[[115 118 141 132 123 133 121 128]
 [137 122 131 146 115 117 140 131]
 [116 133 140 114 125 135 119 132]
 [131 145 116 117 143 133 122 130]
 [128 117 133 143 111 122 134 123]
 [128 133 119 129 151 117 117 145]
 [121 130 147 116 119 142 131 122]
 [145 117 119 141 130 124 133 117]
 [141 114 125 137 120 129 146 117]
 [135 142 113 123 135 118 131 150]
 [113 125 136 121 130 146 117 118]]
|
[[113 135 141 145 121 128 128 131 116 137 115]
 [125 142 114 117 130 133 117 145 133 122 118]
 [136 113 125 119 147 119 133 116 140 131 141]
 [121 123 137 141 116 129 143 117 114 146 132]
 [130 135 120 130 119 151 111 143 125 115 123]
 [146 118 129 124 142 117 122 133 135 117 133]
 [117 131 146 133 131 117 134 122 119 140 121]
 [118 150 117 117 122 145 123 130 132 131 128]]

[[121 122 136 129 135 125 124 131]
 [124 133 123 121 139 155 122 126]
 [126 124 134 128 128 119 147 136]
 [136 125 135 128 137 121 135 130]
 [134 133 124 132 137 143 130 128]]
|
[[134 136 126 124 121]
 [133 125 124 133 122]
 [124 135 134 123 136]
 [132 128 128 121 129]
 [137 137 128 139 135]
 [143 121 119 155 125]
 [130 135 147 122 124]
 [128 130 136 126 131]]

[[151 133 146 126 120 152]
 [151 133 146 126 120 152]
 [150 132 146 126 121 151]
 [150 132 146 126 121 151]
 [119 137 124 144 150 118]
 [151 133 147 126 120 152]
 [150 132 145 125 119 150]
 [119 137 123 144 150 118]
 [119 137 123 144 150 118]]
|
[[119 119 150 151 119 150 150 151 151]
 [137 137 132 133 137 132 132 133 133]
 [123 123 145 147 124 146 146 146 146]
 [144 144 125 126 144 126 126 126 126]
 [150 150 119 120 150 121 121 120 120]
 [118 118 150 152 118 151 151 152 152]]

[[140 157 147 136 150 113 151 140 145 143 140 136 143 131 149 123]
 [107 149 154 147 103 113 154 104 129 127 138 131 147 107 153 137]
 [129 100 118 125 109 119 150 135 149 126 135 156 102 102 110 149]
 [127 136 136 114 110 113 123 126 124 123 139 139 118 114 112 106]]
|
[[127 129 107 140]
 [136 100 149 157]
 [136 118 154 147]
 [114 125 147 136]
 [110 109 103 150]
 [113 119 113 113]
 [123 150 154 151]
 [126 135 104 140]
 [124 149 129 145]
 [123 126 127 143]
 [139 135 138 140]
 [139 156 131 136]
 [118 102 147 143]
 [114 102 107 131]
 [112 110 153 149]
 [106 149 137 123]]

[[113 143 145 133 127]
 [124 136 121 140 131]
 [116 156 134 136 146]]
|
[[116 124 113]
 [156 136 143]
 [134 121 145]
 [136 140 133]
 [146 131 127]]

[[129 116 147 131 142 128 133 124 111 118 147 130 135 128 146 120]
 [136 118 134 127 129 123 119 135 126 126 117 146 133 139 125 133]
 [127 117 150 128 134 130 130 119 109 121 147 128 133 127 149 124]
 [127 118 147 128 139 132 133 125 110 116 149 128 133 127 148 123]
 [132 115 147 132 146 128 135 129 114 114 147 128 135 126 144 120]
 [126 117 152 126 130 130 127 114 106 125 146 129 133 128 151 125]]
|
[[126 132 127 127 136 129]
 [117 115 118 117 118 116]
 [152 147 147 150 134 147]
 [126 132 128 128 127 131]
 [130 146 139 134 129 142]
 [130 128 132 130 123 128]
 [127 135 133 130 119 133]
 [114 129 125 119 135 124]
 [106 114 110 109 126 111]
 [125 114 116 121 126 118]
 [146 147 149 147 117 147]
 [129 128 128 128 146 130]
 [133 135 133 133 133 135]
 [128 126 127 127 139 128]
 [151 144 148 149 125 146]
 [125 120 123 124 133 120]]
---
[[155 134 146]
 [155 109 107]
 [149 132 129]
 [140 105 140]]
|
[[155 109 107]
 [149 132 129]]

[[121 135 134 135]
 [133 123 123 124]
 [116 140 140 140]
 [100 156 156 155]]
|
[[133 123 123]
 [116 140 140]]

[[104 102 119 142 155]
 [144 100 130 122  99]
 [142 101 135 113  99]
 [131 100 134 115 100]
 [148 101 123 126 101]]
|
[[144 100 130]
 [142 101 135]]

[[114 118 128 138 118]
 [114 121 125 139 115]
 [116 135 116 130 106]
 [114 121 125 139 115]]
|
[[114 121 125]
 [116 135 116]]

[[135 135 102]
 [129 120 105]
 [130 140 147]]
|
[[129 120 105]
 [130 140 147]]

[[152 151 105 154 151]
 [102 102 153 102 104]
 [103 103 152 101 102]
 [104 103 153 102 103]]
|
[[102 102 153]
 [103 103 152]]

[[140 141 132]
 [121 120 156]
 [134 134 137]
 [132 132 140]]
|
[[121 120 156]
 [134 134 137]]
---
[[115 130 154 134 127 125 122 128 126 139]
 [136 131 154 116 144 128 123 155 128 127]
 [114 120 154 131 133 127 125 108 140 147]
 [134 119 154 108 140 127 128 134 130 146]
 [118 126 154 133 118 131 119 110 109 138]
 [124 114 154 109 138 124 121 128 124 146]
 [113 136 154 124 135 123 121 137 133 142]
 [123 133 154 136 141 118 122 129 143 142]]
|
[[123 113 124 118 134 114 136 115]
 [133 136 114 126 119 120 131 130]
 [154 154 154 154 154 154 154 154]
 [136 124 109 133 108 131 116 134]
 [141 135 138 118 140 133 144 127]
 [118 123 124 131 127 127 128 125]
 [122 121 121 119 128 125 123 122]
 [129 137 128 110 134 108 155 128]
 [143 133 124 109 130 140 128 126]
 [142 142 146 138 146 147 127 139]]

[[140 119]
 [136 130]
 [118 127]
 [135 132]
 [105 139]
 [124 119]
 [129 121]
 [144 150]
 [131 139]
 [115 123]
 [133 138]
 [134 137]]
|
[[134 133 115 131 144 129 124 105 135 118 136 140]
 [137 138 123 139 150 121 119 139 132 127 130 119]]

[[127 130 129 133 125 132 141 151 147 108 137 128 142 122]
 [119 138 129 121 143 125 131 152 142 124 130 123 138 136]]
|
[[119 127]
 [138 130]
 [129 129]
 [121 133]
 [143 125]
 [125 132]
 [131 141]
 [152 151]
 [142 147]
 [124 108]
 [130 137]
 [123 128]
 [138 142]
 [136 122]]

[[124 123 135 135 129 136 122 116]
 [124 130 121 144 120 142 135 140]
 [128 108 118 125 130 127 121 126]
 [149 139 134 129 122 113 128 137]
 [137 128 113 142 122 136 130 118]
 [135 135 123 129 141 110 121 136]
 [131 143 114 130 133 118 137 142]
 [137 102 129 142 114 123 120 127]
 [133 149 127 121 140 144 110 140]
 [132 113 133 134 120 128 139 141]]
|
[[132 133 137 131 135 137 149 128 124 124]
 [113 149 102 143 135 128 139 108 130 123]
 [133 127 129 114 123 113 134 118 121 135]
 [134 121 142 130 129 142 129 125 144 135]
 [120 140 114 133 141 122 122 130 120 129]
 [128 144 123 118 110 136 113 127 142 136]
 [139 110 120 137 121 130 128 121 135 122]
 [141 140 127 142 136 118 137 126 140 116]]

[[119 123 138 126 152 117 134 117 127 140 113]
 [121 122 126 127 144 115 128 134 116 145 121]]
|
[[121 119]
 [122 123]
 [126 138]
 [127 126]
 [144 152]
 [115 117]
 [128 134]
 [134 117]
 [116 127]
 [145 140]
 [121 113]]

[[150 105 104 104 104 105 150]
 [147 105 104 104 106 105 152]
 [146 105 105 105 104 106 152]
 [146 105 105 104 103 109 150]
 [104 152 151 151 152 149 105]
 [148 105 104 103 104 104 151]]
|
[[148 104 146 146 147 150]
 [105 152 105 105 105 105]
 [104 151 105 105 104 104]
 [103 151 104 105 104 104]
 [104 152 103 104 106 104]
 [104 149 109 106 105 105]
 [151 105 150 152 152 150]]
